In the rows, zero is written as 128.
Rows swapped in pairs by one turn or mirror: which row each one swaps with
sovas: [130 119 140 157 117  83  91 117 149 150  92 136 145 140 135 118 109 119
  98 131 161 104 155]
Depo: [127 123 124 180 116 103  92 113  98 156 125 157 105 142 102 131 150 130
 147  98 109 113 113]
Bitop: [135 117 171 160  97  88  91 116 143 149 106 122 140 144 128 136  96 120
 124 150 151 103 133]
bova: [143 128 137 158 117 105  87 135 100 142 137 132 143 150 101 111 122 149
 159 107 106 107  92]
Tuse: [151 103 139 169 109  56 134 135 135 135 117 145 156 139 148 101 139 135
 133 167 146 151 136]
gelam: [149 136 147 135 132 107 160 143 131 119 126 140 115 109 150 158 142 102
 111 151 143 125 163]
Bupof: [130 109 131 139 132 121  93 121 110 123 144 109 162 137 108 103 108 162
 147 131  99 117  81]
gomuv: [119 147 135 153 115 133 128 130 123 144  99 112 124 139 178 149 139 123
 134 162 176 116 126]
dud: [164  95 117 123 142  92 119 129 124 139 135 128 143 115 112 158 153 164
 127 160 157 154 121]
Sav: [171 127 131 141 138 122 156 146 125 116 114 123 114 126 138 159 131 101
 111 150 143 132 157]
zaman: [118 113 114 113 129 142 116 137 132 113 147 145 127 109 152  99 102  90
 119 105 114 135 108]
daga: [113 100 144 125 143 125  96 121 117 124 135 103 153 128 111 108 116 162
 143 140 105 118  82]
susef: [137 124 130 160 119 104  87 120 102 139 140 145 129 149  97 116 141 146
 155 104 108 102  96]
tofa: [125 122 110 119 121 135 132 130 135 101 130 134 135 117 164  97 115  87
 117 116 107 141 117]
Dusof: [108 145 118 154  81  93 154  97 156 143 126 139 113 135 133 109 144 141
 122 116 133 114 103]
domob: [138 122 134 155 122 111  90 125  99 143 132 120 158 155 100 115 119 153
 160 116 105 109  86]
Peka: [108 131 110 120  95 140 122 120 106 151 135 161  88 128 118 118 168 139
 146 121 122 144 103]
Did: [111 133 108 118 111 149 127 125 116 130 167 162  94 122 134 111 159 140
 151 119 116 136 110]
mabop: [134 130 160 120 163 144 122 129 141 155  93 136 154 141 110 100 132 121
 139 150 166 134 138]
nog: [115 128 113 126 135 151 119 123 128 122 170 154  94 103 150 108 148 146
 156 150 117 135 115]
ref: [126 150 132 142 134  93 164 140 127 123 136 145 114 109 153 147 145 103
 121 164 137 138 158]
bap: [117 137 159 125 158 148 116 105 133 168  99 151 128 148 130 109 153 129
 137 134 172 138 123]
miga: [137 119 118 142 114 107 140 101 146 101 130 100 127 119 144 140 101 104
 124 152 123 144  73]
lubo: [117 130 110 121 125 150 111 124 117 123 170 164 102 109 136 109 151 144
 167 138 117 134 111]
tolok: [146 109 151 146 125  71 117 153 133 111 132 140 155 161 133  92 114 120
 137 164 131 139 133]
Rali: [138 120 138 150 126  81  98 105 146 157 105 139 141 130 151  94 123 133
  96 121 169  97 157]
diser: [131 123 158 156  99  86  86 118 145 153 100 121 146 139 136 127 100 129
 119 142 158 101 136]
votel: [139 140 113 104 111 109 104 134 108 139 154 148 132 124 129 162 157 151
 118 154 173 121 150]
Keru: [119 130 110 125 129 152 123 130 126 123 169 149  93 110 144 103 150 146
 161 150 112 138 115]
Sidam: [100 147 130 133 135  87 152 125 137 125 134 148 115 106 150 149 137 116
 121 169 140 127 159]
tupa: [186  87 131 138 121 132 162 126 130 116 123 102 119 113 127 121 120 123
  95 136 143 132 134]
ded: [117 134 140 122 155 150 137 102 136 164  95 148 135 151 125 104 152 131
 141 122 164 132 133]
nik: [136 126 136 152 125 110  87 118 103 150 132 120 153 153 106 110 122 155
 154 115 105 108  87]
tegi: [132 133 124 150 132 104 124  98 117 163 115 143 131 130 148  98 137 136
  75  99 164 106 146]
Mati: [111 126 115 128 146 151 120 125 123 116 169 149  96 106 147 107 132 146
 162 147 113 122 118]
motum: [136 128 171 117 150 124 116 135 137 137 113 140 166 157 104  96 116 115
 134 157 152 133 140]
tek: [184  97 126 132 126 130 164 140 133 120 115 119 120 115 124 137 106 117
 103 147 142 139 140]
golub: [155  97 121 178 118  77 145 133 126 143 120 134 151 125 156 103 159 131
 131 155 144 155 139]
gusa: [129 119 140 148 134 119  94 123 110 130 146 118 160 151  99 112 115 158
 158 128 108 108  89]
roz: [160  81 111 125 104 144 154 121 152 132 133 119 103  99 120  99 112 133
  96 136 133 133 127]
ruzu: [122 117 115 129 155 153 114 118 133 108 162 136 100 106 140 106 126 140
 165 151 103 122 113]
nobo: [128 101 138 142 161 141 122 116 140 116 140 126 111  83 140 119 117 151
 153 157  99 114 117]
Piv: [126 122 123 142  94 118 134 140 123 118 150 134 143 144 112 130 120 169
 106  89 106 101 128]
duk: [133 130 163 152  91  80  92 127 146 147  99 125 137 137 120 139  99 112
 125 146 147 109 129]
Rifi: [104 127 115 115 107 138 114 131 103 141 149 163  95 127 116 118 169 146
 151 124 117 140 104]
Sir: [133 128 150 157 118 150 132 121 126 154  74 100 124 142 168 141 142 129
 138 159 140 128 124]
Keza: [145 123 130 140 122 118 141  96  99 126 116 100 139 125 135 135 100 103
  88 109 125 134  95]
Dopib: [132 125 109 147 125 116 135  91 112 155 101 133 127 132 143  97 139 128
  77  98 156 113 147]
Gagef: [132 100 120 147 156 117 157 117 132 144  99 115 130  70 136 131 133 154
 129 149 108 110 115]
mel: [132 135 118 144 125 121 143  90  87 148 114 121 132 134 129 116 127 128
  77  85 127 123 118]
bot: [119 164 126 119 104 119 113 143 116 133 130 127 117 141 177 148 143 134
 137 140 164  94 137]
Bule: [130 120 129 156  78 109 130 128 133 125 155 123 144 149 128 126 130 162
  98  96 118  96 127]
Tos: [176  94 127 132 137 104 110 122 127 138 144 126 147 111 113 151 151 164
 112 161 158 154 112]
seb: [155 116 129 121 127 101 108 121 112 144 145 149 138 121 118 160 163 162
 116 147 179 148 142]
Nuvo: [115 157 121 139 134  88 153 134 127 127 131 148 115 102 152 144 146 109
 120 167 133 133 161]
san: [131  94 139 186 113 128 112  92 112 164 104 155  95 132 121 134 132 120
 107 118 133 144 105]
Guv: [117  98 142 127 144 121 114 113 118 128 138  96 158 119 112 102 112 162
 133 148 105 126  85]
mapo: [130 107 104 138  91 123 162 113 165 138 127 134 101 110 124  85 134 146
  97 122 133 119 137]
rigu: [135 136 141 168 113 153 123 118 121 149  90 108 132 137 184 141 137 131
 135 148 168 118 128]
nifu: [140  86 125 170 114  69 127 121 127 156 117 133 137 115 157 110 170 144
 120 158 134 157 134]

votel pairs with motum
seb pairs with mabop
sovas pairs with gelam
Guv pairs with Peka
Gagef pairs with san
nifu pairs with Sir
daga pairs with Rifi
bova pairs with Mati

Rows swapped in pairs by one turn or mirror: which row each one swaps with
fop: [140 146 142 120 148 124 127 107 121 121 146 138 144 179 175 172 114 100
 120 138 125 133 109 137 132]
pur: [124 151 103 123 109 141 138 122  98 112 137  91 135 128 137 143 118  69
 117 145 127 119 132  83 102]
seke: [141 129 151 124  83 146 127 119 108 123 155 164 120 141 140 104 149 139
 151 158 156 157 144 140 121]
Relob: [ 97 147 132 127 164 124 138 124 120 135 171 116 107 164 157 130 113 118
 108 109 128 116 136 169 128]
suno: [125 139 103 129 118 148 148 131  84 117 148  89 126 110 126 102 118  92
  99 129 135 113 131  91  91]
gozi: [142  87 115 146 159 141 153 119 100 125 158 120 119  94 118  96 148 149
 103 109 132 132 113 114 122]
vobam: [127 131 150 112  99 138 116 106 131 106 140 124 123 161 150 116 156 137
 156 120  97 148 114  91 155]
Pigu: [138 133 107 155 162 108 137 119 101 124 157  88 138 121 142 130 138  90
  84 132 158 104 135 113 103]
fabaf: [151 133 109 140 148 159 141 146 126 135 136 148 124  80 130 154 144 114
 110 107 135 117 144 132  88]
neza: [143 113 153 120 136 130 133  93 111 133 144 169 139 166 150 130 134 141
 142 166 146 153 100 144 140]
gav: [166 138 140 132 101 135 108 118 133  97 132 138 152 119 139 143 174 102
 125 117 119 152 123  85 119]
dabe: [106 169 124 141 110 128  91 123 160 133 133 116 116 131 145 134 147 108
 144 110 131 124 173  97 143]
lig: [123 109 102 145 146 124 136  83 131 150 116 117 123 121 148  85 117 162
 135 161 148 132 131  89 157]
Rivi: [131 152 132 143  79 138 104 123 123 121 137 129 118 132 122 101 141 118
 149 146 157 144 181 105 108]
zikom: [142 114 156 113 124 133 135 108 105 115 147 170 139 156 144 118 130 149
 147 160 146 160 119 155 131]
digug: [106 110 112 130 147 141 132  81 134 166 119 123 112 119 139  86 109 168
 135 137 137 111 135 105 136]
fotu: [120 166 124 134 127 122 102 120 175 136 133 135 124 140 148 142 150 110
 138 100 112 120 154 105 144]
zubul: [169 138 140 133 106 127 110 113 131  96 140 143 148 118 149 138 172 115
 130 118 118 150 110  79 130]
Puf: [140 129 155 127  88 143 119 117 106 115 144 142 120 133 118  96 145 139
 158 161 166 159 147 121 118]
Zopod: [ 88 152 136 121 139 134 134 124 108 119 149 115  97 175 159 126 114 123
 133 106 109 126 130 153 146]
relu: [134 111 111 147 177 130 135 117 142 141 143 141 127 113 152 138 152 149
 109  95 123 115 106 131 156]
gek: [137 128 149 125  82 147 127 117  94 119 143 159 125 122 125 105 137 129
 159 149 155 161 160 126 118]
fom: [146  97 107 155 138 105 132  82 124 138 130  97 142 112 141 100 139 133
 121 151 169 118 120  78 138]
dur: [139 137 111 130 153 175 139 138 127 149 135 153 115  86 131 144 117 124
 111 114 129 117 139 147  90]
mamug: [158 115 151 123 103 138 128 106 106 108 145 154 125 133 134 103 136 145
 158 161 163 153 132 144 111]
rur: [142 104 109 149 184 130 132 107 131 135 143 137 118 112 154 127 155 155
 105  91 127 118 111 131 148]
sar: [176 131 134 146 112 140 124 126 132 105 145 148 147  99 135 145 168  99
 119 114 123 142 121  84 107]
mupu: [128 104 109 142 146 123 123  77 127 158 126 105 130 114 139  91 120 161
 134 155 153 120 131  83 140]
potez: [120 147 128 137  84 142 103 118 126 124 128 137 114 123 111  99 136 113
 159 136 141 135 179 104 109]
Por: [115 124 110 127 152 160 143  96 120 163 117 131 101 119 144  98  97 177
 138 141 144 121 138 109 138]
vap: [110 132 104 136 153 147 145 101 132 168 118 137  98 108 133 101 105 171
 143 136 133 117 153 129 123]
kes: [136 117 116 141 175 123 119 113 155 138 142 143 126 124 160 147 155 148
 120  85 118 116 123 121 158]
feban: [143 121 106 162 157 104 133 107 112 126 160  99 148 126 145 141 133  86
  90 135 167 103 125 102 115]
zogam: [123 166 136 116 138 133 134 115 135 127 134 117 130 175 169 163 108  88
 122 126 115 119 120 123 132]
bera: [135 100 113 132 151 149 144 113  85 112 160 104 113  94 121  85 147 134
 105 120 135 136  99 102 116]
soge: [113 131 147 113 118 142 116 102 115 102 148 119 110 165 151 107 152 134
 151 120 105 153  97 108 160]
Vovop: [150 143 109 129 153 159 142 150 123 146 143 149 129  88 132 149 133 104
 110 113 134 115 143 136  89]
zipa: [119 133 101 128 154 162 149 115 123 170 116 140 100 118 137 112  93 167
 135 130 137 116 138 140 128]
fitur: [109 137 106 129 158 164 147 117 126 176 128 146 107 110 133 107 112 165
 140 124 132 122 152 135 116]
tevaf: [130 146 107 134 124 138 137 127 103 120 136  87 132 123 134 132 114  75
  99 141 119 114 133  84  86]
vatu: [135 148 129 123  79 140 114 119 121 126 134 144 117 123 123  93 141 125
 161 151 151 144 177 113 114]
Bim: [112 125 115 149 166 116 144 128 105 130 169 109 112 142 139 136 127 106
  92 111 154 100 146 157 106]
mubu: [139 130 108 150 157 123 140 132 100 122 162  99 129 122 140 140 132  78
  86 118 160 107 146 126 105]
bulo: [123 167 120 110 110 136 137 117 122 126 127 110 140 162 157 152 106  76
 124 143 108 126 124  86 117]
Dapap: [129 165 125 120 134 134 136 112 119 123 131 117 131 169 162 174 106  83
 129 131 102 116 123 110 117]
vulu: [133 114 108 135 133 159 148 110  82 101 159 100 111 101 116  88 139 141
  91 121 130 128 118 101 115]
zizo: [127 102 104 148 134 106 132  79 123 135 124 100 143 114 137  98 137 148
 128 160 158 118 124  75 136]
mig: [154 109 158 115 128 132 129 108 116 122 138 168 133 162 160 132 133 140
 137 154 142 162 112 152 137]
kezul: [170 140 139 134  96 139 111 117 128  99 136 146 146 121 148 132 169 102
 134 122 118 151 113  82 129]
bopu: [139  98 110 150 136 105 124  75 108 138 134 108 144 122 131 106 149 130
 123 164 172 125 121  83 131]
gosud: [129 129 110 154 155 123 138 130  99 128 161  96 136 122 142 131 132  86
  83 125 163 103 140 119  91]
megu: [129 135 112 147 164 111 139 131 107 130 173 105 128 137 145 134 130  86
  86 116 149 102 154 135 105]
fopu: [114 111 111 129 156 146 134  93 129 158 114 120 109 118 130  92 111 173
 136 151 142 123 121 103 147]
fosi: [118 106  96 137 144 127 131  73 127 157 114 115 110 109 129  96 110 166
 128 142 140 122 128  92 139]
Mog: [114 164 134 117 135 131 127 118 124 124 133 127 135 180 164 163 104  90
 126 125 113 126 118 125 138]
sefu: [111 166 126 146 127 119 103 119 167 134 130 122 120 140 150 152 147 102
 143 107 118 118 163 111 139]
ripo: [136 136 147 132  84 141 109 113 108 117 143 142 111 131 118  90 130 132
 152 151 166 148 165 112 115]
nepi: [143 102 116 149 179 127 131 111 132 126 150 148 119 109 155 131 159 153
 104  96 124 116 106 128 150]
biv: [101 152 127 123 154 124 135 136 111 130 163 116 110 171 161 145 120 115
 129 110 126 115 136 167 135]
ruv: [146 114 159 125 106 143 126 111  95 122 148 167 128 141 137 112 131 143
 156 167 151 159 133 145 130]
mulep: [129 158 140 116 137 128 131 118 119 116 137 133 135 178 169 167 113  94
 127 141 110 125 113 135 137]
tof: [108 149 142 112 111 147 131 103 113  99 153 119 106 164 148 111 135 149
 138 114  99 141 114 120 167]

seke pairs with fosi
Zopod pairs with suno
rur pairs with kezul
tevaf pairs with biv
zipa pairs with Rivi
pur pairs with Relob
gozi pairs with vobam
feban pairs with fop
dabe pairs with dur

